In the data rows, 128 means zero.
Here are some numbered points:
[120 119 113 164 140  96 141 114] 0
[168 112  92 169  81  93 158 116] 1
[104 102 167 121  67 193  87 172] 2
[150 164 124 114 139 134 125 140] 3
[183 118  92 139 129  94 172  96] 4
[ 81 114 184 113 100 197  71 159] 5
[180 131 102 133 128  87 161 122] 6
[100 109 137 153 134 137 133 140] 7
[ 92 124 150 120 100 179 102 157] 8
[154 150 116 113 125 146 139 111] 9
[132 121 132 154 125 114 135 144] 10
[121 122 115 157 130  96 166 116] 11
[113 143 109 136 147 106 131 135] 12
[113 127 127 137 124 119 120 132] 13
[119 129 101 154 143 110 140 119] 14
[100 106 129 179 131 124 157 127] 15
[136 131 108 112 128 126 138 117] 16
[ 77 138 134 131 136 128 122 141] 17
[ 99 122 148 158 120 135 126 150] 18
[124 108 134 147 118 147 109 147] 19
[115 142 123 110 130 124 113 133] 20
[130 103 157 100  92 217  65 158] 21
[ 78 148 195 100 110 167  78 170] 22
[126 171 139  83 146 123 106 123] 23
[ 80 138 136 130 159 157 110 153] 24
[145 156 107 102 141 131 126 116] 25
[140 175 148  64 131 167  89 104] 26
Which two points above are nearest to each new point, looking only along the 2 directions in which the numbered points spread most? Their numbers follow each, nearest first.
[132 102 155 123  72 186  89 151] 8 2
[125 117 110 136 136 109 133 118] 12 14
[ 92 140 142 126 135 152 109 131] 24 17
[107 125 143 140 115 160  97 146] 24 19
[163 149  90 104 160  95 147 100] 6 4
[155  78 131 161  80 182 112 139] 18 19
[131 128 130 122 121 125 146 131] 12 13
[139 135 117 136 112 127 129 127] 12 13
[125  61 145 180  70 189  95 139] 18 7
[184 143 106 119 127  92 166 115] 6 4
[152 105 113 129 137 101 166 117] 14 11
[125 148 119 109 148 137 119 117] 3 9
[100 140 164 109 117 153 104 145] 24 8
[150 150 108 111 133  94 142 100] 6 16
[113 143 154 105 127 159 107 150] 24 8
[170 168 133  77 146 151 127 102] 23 25
[148 133  91 118 137  71 152 129] 6 4
[121  75 163 116 123 212  38 188] 5 22
[102 114 149 109 125 154 112 138] 24 17
[141 123 112 124 132 103 124 130] 12 16
[107 141 134 114 141 137 130 137] 20 13
[141 118 110 137 117  91 140 136] 14 0
[158 117 111 151 116  88 158 101] 1 11
[142 121 128 140 136 125 130 126] 12 13
[165 128 103 122 118  94 168  95] 6 4
[124 107 145 143 115 161  96 124] 24 17
[140 151 114 122 147 108 145 128] 16 9
[108 106 157 133 128 135 124 146] 19 17
[101 115 113 149 136 106 171 124] 0 11
[ 73  92 131 170 123 136 124 168] 18 7
